(in the rows, 128 means zero)
name the system of each run
Lova, seq 1 (8 x 18)
[[150 157 147 171 125 118 143 108 162 136  87 111  95 136 162 124  53 161]
 [153  94 140 120 153 162 120 165  87 156 139  70 129  82  93 147  91 116]
 [ 95 165  90 109  84 175 138 135 133 121 143 100 167 120 156  76 102 153]
 [103 118 169 142 126 125 120 101  50 159 119 173 134 128 103  76 112 108]
 [118  71  93 100 111 139 109 147 111  94 141 119 137 199 120 112 176 132]
 [134 136 135 167 129  86 137  94 145 121  89 149  94 189 171 106  93 152]
 [187  77 139 131 168 134 113 144 106 137 121  79  93 130 104 171 104 130]
 [118 162  93 124 111 160 136 151 166 113 125  73 143 117 168 122  74 176]]
Belo, seq 2 (8 x 18)
[[ 92 191 129 155 152  94 135 104 150 106 122 120 124 109 180 121  72 138]
 [149 147 114  83 158 151 111 107  65 149 159 165 133  70 109 125 157 126]
 [ 84 136 117 109  97 148 103 132 161  84 109 170 169 167 126 136 149 181]
 [148 102 153 154 124  89 157 161 140 200  97 187 118 122 112 137 145 115]
 [159  87 124 120  97 163 131 131 161  96 150  73 120 156  97 148 170  93]
 [108 160 134 176 143  76 155 132 173 123 123  92 113 122 175 129  78 108]
 [168 155 115  98 159 153 125  90  79 135 175 108 115  68 121 119 140  96]
 [ 66 170 114 108 125 145  97 109 139  65 125 152 170 137 145 134 118 175]]
vavif, seq 3 (8 x 18)
[[122 124  93 130 154 106 138 150  64 167 144 107 117 131 171  69  92 121]
 [157 133 135 106 115 185 100  56  89  85 140 113 110 151 106 108 131 139]
 [ 72 103 127 128 168 107  89 161  82 109 106 146 155 158 133 128  88 169]
 [201  94 109 109 113 159 127 128 110 172 103 151  99 155 123 115 134 174]
 [101  94 180 162 101 154 114 135 143 100  94  88 141 160  96 144  82 135]
 [142  99  98 135 135 115 152 184  90 191 131  88 117 130 155  83  92 121]
 [152 141 143 125  88 188 126  63 106 102 142  80 110 141 116  88 112 117]
 [ 64 115 127 127 171 108  96 150  57 112 134 122 153 140 139 103  87 130]]
Lova, seq 4 (8 x 18)
[[100 157 141 122 116 129 143 126 148 128 167 134 158  68 100 145 178  68]
 [ 93 162 117 116 128  96 138 107 140 110 168 170 145 108 134 127 197  80]
 [134 145 130 116 149  92 122  84 141 102 145 189 115 128 120 156 202  97]
 [140 139 122 119 159  88 118 121 183  96 131 165 118 125 131 196 180 132]
 [160 155 129 135 148 100 143 133 198 139 120 156 114  86 133 193 147 136]
 [135 157 150 132 129 133 146 144 182 135 137 126 141  53 101 188 149 105]
 [ 95 171 125 124 117 122 155 145 162 141 156 138 160  61 123 141 161  86]
 [106 159 136 121 116 116 144  99 135 128 164 170 141  87 110 125 192  68]]
Mogib, seq 5 (8 x 18)
[[139 153 107 135 110 131 141  91 185  71 155  66 107 152 155 130 140 103]
 [132 175 135 137 189 103 128 109 108 131 148 109 113  59 145 146  90 109]
 [129 141  99  67 130 180 105 130 114 105 165 138 161  86 101 148 175 143]
 [ 83 167 157 138 108 122 128 118 158 130  94 203 163 110 120 139 126 161]
 [143  74 138 132 120  98 144 170 131 178 123 166 129 130  94 142 186  93]
 [123 125 128 154  83 114 151 112 204  89 127 100 117 179 142 130 155 103]
 [146 145 133 161 175  73 149 117 125 142 148  93  88  97 157 136 105  76]
 [146 146  97  82 141 170 109 105 121  79 180  82 134  96 120 147 157 117]]
Belo, seq 6 (8 x 18)
[[135 103 169 131 110 181 130 136 103 144 145  79 141  88  70 133 115  89]
 [ 56 142 111 144 103 117 139 144 125 108 142  93 156 155 164  71 102 107]
 [148 145 153 141 137 112 132  58  70 152 133 165  94 129 131  82 122  99]
 [104  95 112 102 163 124  77 115  94  60 138 137 133 176 120 147 154 145]
 [161 128 100 134 145  93 136 149 146 163  88 167 104 155 174 132 105 188]
 [186  91 154 116 133 177 113 140 124 144 114 102 118 103  74 178 118 141]
 [ 83 123 110 139 107 136 141 198 157 127 126  68 165 128 147 120  87 136]
 [143 150 155 150  97 148 160  96  95 180 133 117 115  93 123  71  98  92]]
vavif, seq 7 (8 x 18)
[[ 87 157 134 122  66 181 130 103 118 116 130 125 164 130 123  68 112 140]
 [ 92  99 151 136 140 103 119 127  53 159 128 172 141 139 106  86 136  95]
 [149  87 103 112 111 124 119 104 122  96 136 134 101 210 131 109 181 121]
 [132 117 155 170 167  82 113 106 133 103  90 125  92 174 151 146  78 146]
 [194 100 102 105 167 147 120 161 120 141 134  75 103 110 129 164 106 153]
 [116 164 128 128  95 187 129 128 150 112 111  91 152 112 137 120  66 182]
 [107 122 147 123 126 151 129 157  63 190 128 141 160  78 100  97  99 119]
 [110 105 113 105  68 164 131 119 107 119 147 135 152 171 111  72 175 112]]
Lipi, seq 8 (8 x 18)
[[167 134 105 130 167  66 133 117 156 134 121 178  87 147 160 157 162 137]
 [173 118 134 117 149 140 116 130 182 100 122 112 111 112 101 216 145 145]
 [114 158 116 135 143 120 147 188 179 149 125 107 151  69 148 165  98 147]
 [139 166 146 124  94 163 160 116 145 164 154 121 142  52 102 124 143  91]
 [ 46 142 140 130 107 124 128 131 128  94 157 129 176 115 112 113 156  78]
 [115 145 108 130 132  72 146  98 123 136 151 182 113 146 159  94 182  84]
 [150 113 137 123 148 107 106  85 151  71 136 152 101 164 113 175 184 112]
 [139 129  99 125 183  78 122 166 174 113 118 133 118 127 163 188 124 156]]
Mogib, seq 9 (8 x 18)
[[ 86 108 134 140 135  91 137 143  65 167 143 157 137 132 126  72 141  77]
 [137 111 122 116 112 128 111  68 113  77 140 143 104 199 128 103 172 113]
 [130 126 131 151 191  68 105 112 124 101 105 143  95 155 162 159  95 152]
 [204 109  83  90 154 152 120 152 135 137 134 106 104 119 131 168 138 172]
 [123 159 148 138 102 172 130 143 177 122 100  98 148  95 123 155  68 176]
 [111 120 125 127 114 137 154 189  99 202 134 122 159  77 116 100 113 106]
 [ 95 124 143 131  59 165 139 100 117 114 142 124 151 159 107  71 154  96]
 [ 82 121 150 163 156  62 123 107  85 120 123 155 116 162 149  93 116  95]]
lop, seq 10 (8 x 18)
[[134  56 123 136  97 111 141 171 151 137 118 122 123 193 113 127 169 107]
 [145 127 142 182 119  91 157 115 169 126 113  80  85 162 160 116  88 104]
 [158 130 127 130 181 123 119 112  91 113 164  59  97  97 131 144 101  90]
 [120 180  87  88 138 175 106 103 106  90 149 105 146 101 155 114 102 172]
 [110 147 146 108 136 146 108 120  77 160 110 200 157  87 106 120 115 168]
 [109  74 123 109  91 150 119 167 123 141 113 173 160 168  91 124 178 147]
 [118 100 149 178  91  88 158 144 170 155  90 140 115 183 142 110 116 122]
 [164  86 144 163 152  97 140 126 124 130 142  67  82 145 123 139 124  66]]
lop, seq 11 (8 x 18)
[[ 69 115 122 153 128 107 130 169 103 140 115 103 146 159 160  78  69 134]
 [185 104 126 126 122 143 134  91  66 162 140 116  84 151 123  78 123 111]
 [ 90 109 137 132 143 140  86 109  98  63 117  98 135 181 133 119  84 155]
 [157 119  91 118 166 113 125 153  74 181 114 143 108 131 163  97  89 166]
 [160  91 156 117 107 193 100 107 106 110 103 111 122 154  84 136 107 168]
 [ 83 103 122 144 135 117 128 198 103 154 106 107 156 141 144 103  65 154]
 [183 101 130 126  94 168 148 112  85 177 129 106 100 139 113  75 118 115]
 [ 73 106 156 150 127 135 101 115  92  80 120  90 142 175 124 102  80 125]]
Lipi, seq 12 (8 x 18)
[[156  94  87  96 167 143 113 185  74 166 135 105 128 114 135 124 102 160]
 [140 150 136 125  69 196 131 103 145 129  97 126 139 136 126 103  92 186]
 [ 90  89 169 148 137 125 122 165  66 170 108 139 153 118  92 110  88 114]
 [142 100  93 118  75 152 151 133 117 142 141 100 122 182 143  61 145 118]
 [110 122 181 170 134 111 112  73 100 103  98 128 103 171 127 111  74 125]
 [161  83  84 101 175 125 108 156  64 138 150  96 105 148 141 115 123 133]
 [151 155 118 119 104 175 113  91 144 101  98 124 118 155 146 122  84 202]
 [125  98 158 131 160 137 106 165  65 176 102 145 140  95  96 136  80 152]]

runs to name
seq 13 (2 x 18)
[[183  86 112 112  90 144 138 137 159 153 104 161 114 173 112 139 179 154]
 [120 114 165 185 116 100 148 149 183 125  91  90 117 151 135 149  78 121]]
 => Mogib
seq 14 (2 x 18)
[[109 147 128 111  92 150 119 108 119 135  98 211 155 144 124 101 137 183]
 [124  65 163 137 119 113 123 157 123 155  98 184 136 156  78 149 168 119]]
 => Belo
seq 15 (2 x 18)
[[145 143 173 127 105 150 114  49 119 112 110 191 118 138  91 127 157 132]
 [ 93  79 115 125 159  75 110 182 140 109 127 153 146 161 125 164 171 119]]
 => Belo
seq 16 (2 x 18)
[[ 93 119  96 140 124  68 152 168 181 118 138 137 137 160 160 133 173  98]
 [176 151 151 156 140  92 148  72 171 123 131 131  75 119 136 159 147  88]]
 => Lipi
seq 17 (2 x 18)
[[169 116  98  80 126 166 116  92  72 128 158 147 114 138 116  93 174 129]
 [ 85 120 139 133 129 124  93 122 135  82  89 172 151 182 130 141 111 187]]
 => Lipi
seq 18 (2 x 18)
[[107 107  88 114 172  72 104 145 134  87 140 154 127 171 156 153 169 135]
 [206 139 110 122 135 122 143 111 166 152 106 153  83 127 149 158 129 172]]
 => Belo
seq 19 (2 x 18)
[[145 111  57  84 112 152 127 172 133 138 134 128 139 154 157 108 146 180]
 [138 135 191 163 103 143 129  93 141 147  71 163 119 129 104 137  83 160]]
 => Lipi
seq 20 (2 x 18)
[[ 73 115 149 124  96 133 111 108  98 116 112 196 160 169 106  88 155 131]
 [138  74 138 146 124  80 132 131 124 149 105 177 106 199 125 116 168 115]]
 => Belo
seq 21 (2 x 18)
[[118  77 124 157 131  84 148 159  87 164 129 111 112 174 144  79 123  85]
 [170 115 135 138 129 141 118  67 100  94 130  82  79 179 134 104 107 122]]
 => Belo
seq 22 (2 x 18)
[[180 168 114 119 105 133 165 111 163 185 116 177 111  94 145 122 146 150]
 [ 91 123 179 144 109 141 123 129 160  98 135 119 160 100  74 172 150  84]]
 => vavif
seq 23 (2 x 18)
[[174 159 147 124 101 140 149  55 138 140 139 165 101 106 110 120 173  97]
 [ 60 119 138 138 154  87 107 146 145  73 146 127 157 133 122 167 156  93]]
 => vavif
seq 24 (2 x 18)
[[ 65 154 128 132 103 137 137 179 180 120 124 119 186  93 130 145 117 139]
 [139 142 140 136  98 120 171 128 132 191 145 157 128  87 112 103 166  73]]
 => lop
seq 25 (2 x 18)
[[107 172 161 139 138 118 104  61 155  65 115 166 126 131 123 165 129 143]
 [129 119  89 101 175  83 127 179 119 160 143 177 139  97 138 154 173 127]]
 => Belo
seq 26 (2 x 18)
[[ 98 121 173 127 130 164 115 134  78 139 142 107 161  74  72 131 111  93]
 [ 79 137  82 110  92 131 144 148 115 132 153 134 158 152 163  56 149 119]]
 => Lipi
seq 27 (2 x 18)
[[169  94 152 135  99 166 114  75  98 111 113 114  97 185 104 103 125 131]
 [ 99  85 133 152 165 102 102 160  91 108 112  88 125 174 140 125  74 140]]
 => vavif
seq 28 (2 x 18)
[[ 93  76 129 146 125  84 127 152  95 144 113 163 129 195 134  90 144 115]
 [188  85 135 145 127 114 131  89 127 123 113 113  68 191 132 121 134 112]]
 => vavif
seq 29 (2 x 18)
[[107 168 147 150  79 127 174 134 181 163 129 146 150  84 123 120 141  94]
 [100 122 155 139 125 112 142 121 116 128 166 123 142 100  93 130 177  39]]
 => Lova
seq 30 (2 x 18)
[[127  99 116 112 192 103 101 188 100 151 111 154 137 109 126 172 111 169]
 [170 123 106 103  68 182 142 140 175 144 108 136 133 145 122 128 147 178]]
 => Mogib
seq 31 (2 x 18)
[[ 67 148 118 143 132  89 121 114 167  59 138 127 145 165 157 132 145 112]
 [178 145 116 127 186  80 135 112 115 165 130 170  87  97 148 147 137 127]]
 => vavif
seq 32 (2 x 18)
[[172 134  96  95 143 156 105  76  94  85 150  98  94 156 149 112 132 148]
 [115 146 139 127 176 135  87 120 104 104 101 138 131 111 135 157  63 194]]
 => Mogib
seq 33 (2 x 18)
[[109 127 141 125 124 128 129 159 101 188  91 200 156 105 118 117 107 168]
 [138  62 140 126  77 153 133 155 132 146 117 135 141 173  81 122 173 116]]
 => lop
seq 34 (2 x 18)
[[154 126  97 126 204  85 114 127  91 126 142 107  91 129 169 136  99 133]
 [181 153 102  88 130 189 103  99 135 101 132 113 120 111 127 154 117 188]]
 => Lipi
seq 35 (2 x 18)
[[171  73 140 114 116 171 101 112 102 109 112 110 107 180  89 136 133 150]
 [112  96 129 162 153  95 125 184 135 135  96  93 124 158 154 135  64 151]]
 => Belo
seq 36 (2 x 18)
[[169 132  60  99 150 112 150 173 124 177 151 124 113 108 171 115 138 140]
 [133 166 172 135  91 181 120  58 157  84 118 123 128 115  99 144 114 137]]
 => vavif
